In the data rows, the value 128 means zero.
Some points, one per row:
[162 113  86 117 162 177 108  90 108 173 170 113 111 118 134 102 108 117 194 105  92  95 187 147]
[112 111 101 116 155 120 106  92 116 132 155 128 111 168 154 100 111 122 174 107  91  92 166 160]
[159  99  86 120 202 201 103  81 122 123 215 149 106 172 220 102  94 160 174 105  90 126 166 140]
[137 110 129 106 125 112 194 158 184 115 100 117 109  96 109 177 117 187 106 123 164 118  92 108]
[102 117  82 160 126 114 124 144  81 141 147  86 109 110 110 102 130  81 110 120  93  94 160 148]
[118 122 137 114  99 112 228 140 145 152 102 104 122 103 108 136 131 140 106 120 170 102  94 115]
[144 112 128 111 122 120 201 128 175 120 101 123 107  88 111 151 111 150 105 126 146 124  95 117]
[177 104 122 115 171 190 116  85 119 160 154 140 110 136 156 126 100 143 161 121  93 167 118 105]
[135 151 142 106 125 112 135 145 131 163 105 114 109  89 113 143 122 167 114 106 177 140 117  98]
[103 112  85 179 114 117 106 137  91 144 139  80 116  91 122  98 138  81 121 104  93  84 193 168]
[123 139 135 117 100 111 223 128 141 161 102 105 115  90 109 132 133 143 109 109 174 109  97 111]
[100 216 170 139  85 103 122 165 129  89 100 134 172 107 106 144 200 126 103 174 178 100 103 104]
[101 117  99 143 130 116 118 143  81 156 155  99 113 174 123 101 124  94 121 106  92  95 163 154]
[121 109 132 113 118 128 127  81 124 135 106 142 110 117 110 100 113 106 107 153  90 161  93 150]
[103 198 172 158 105 111 106 173 104 104 114 144 146 179 129 114 161 132 108 128 172 105 159 113]
[103 149 112 176 129 109 118 175  80 155 161  89 127 162 135 102 147  95 109 115 110  97 196 132]
[100 152 108 193  96 111 119 194 116 134 106  82 169  90 107 100 232  82 104 137 131  94 146 118]
[101 157 111 178 102 110 125 157  83 166 108  82 140 118 109 101 189  83 108 116 120  93 141 128]
[101 168 157 163  96 103 120 200 142 107 101 130 221 129 109 140 203 119 103 161 168  99 106  83]
[153 111 110 123 152 138 106  92 124 128 149 120 105 111 124 102 113 107 153 103  92  93 172 147]
Then 12 other points, each followed by its number:
[135 133 135 109 130 117 153 139 138 159 103 111 109  90 114 141 119 163 110 106 172 132 111 108] 0
[104 202 156 114  90 111 115 180 131  83 104 149 148 133 116 156 140 143 106 166 175 116 135 105] 1
[179 104  83 115 193 154 108  86 137 146 170 148 105 129 184 113  96 163 209 107  93 134 146 146] 2
[205  99  84 107 201 192 109  81 138 171 192 148 105 141 184 113  92 159 235 104  90 168 161 143] 3
[125 108 137 113 118 134 125  85 132 129 105 146 111 126 112 103 113 103 107 164  95 168  94 145] 4
[103 127  84 183 111 119 103 134  82 152 151  75 112  85 115  97 143  80 127 104  93  86 202 156] 5
[176 105  85 111 181 173 107  82 114 144 186 143 105 114 172 104  95 133 204 105  91 140 172 143] 6
[133 144 132 107 131 115 141 135 133 162 108 111 111  83 112 142 117 164 115 105 173 131 111 103] 7
[197 107 119 105 152 125 130  95 177 153 103 157 109 126 111 173  94 146 158 107 133 209  97 118] 8
[101 125 122 163 129 115 117 157  75 150 151 102 114 188 130 102 124  99 112 108 103  95 163 144] 9
[102 228 199 179  85 104 117 201 129  74  99 146 211 131 105 158 248 135 105 182 210 102 112  78] 10
[101 186 155 145 105 109 106 167 110 100 117 142 129 172 125 110 153 127 111 133 157 100 147 128] 11
Which two of these numbered points are nearest to each point below by angle, seen from the average point of the first points? Their numbers follow each, nearest first.
[175 107 111 115 172 185 113  83 114 171 162 128 105 123 154 122  98 142 179 106  92 156 129 108] > 3 6
[103 115  82 172 117 115 104 132  98 142 138  81 113  95 122  97 126  81 123 107  92  83 182 198] > 5 9
[117 145 140 116  88 110 122 151 157  59 104 151 123 102 108 148 120 126 105 185 149 111 101 119] > 1 10
[145 109 143 110 139 119 124 123 157  97 108 152 109 145 122 163 106 148 108 129 128 151  97 123] > 8 4
[151 111 136 115 169 156 108  87  98 156 170 130 110 130 174 117 102 143 156 115  97 160 150  94] > 3 6
[174 107 126 111 138 120 128 102 172 110 104 153 106 125 108 149 104 112 116 131 118 141  98 138] > 8 4
[172 105  85 121 182 177 106  84 107 140 192 143 106 120 178 102 100 132 202 105  89 154 184 137] > 6 3
[147 115 139 112 113 115 129 104 144 147 103 142 116 134 108 143 112 106 121 123 147 121  97 128] > 8 4
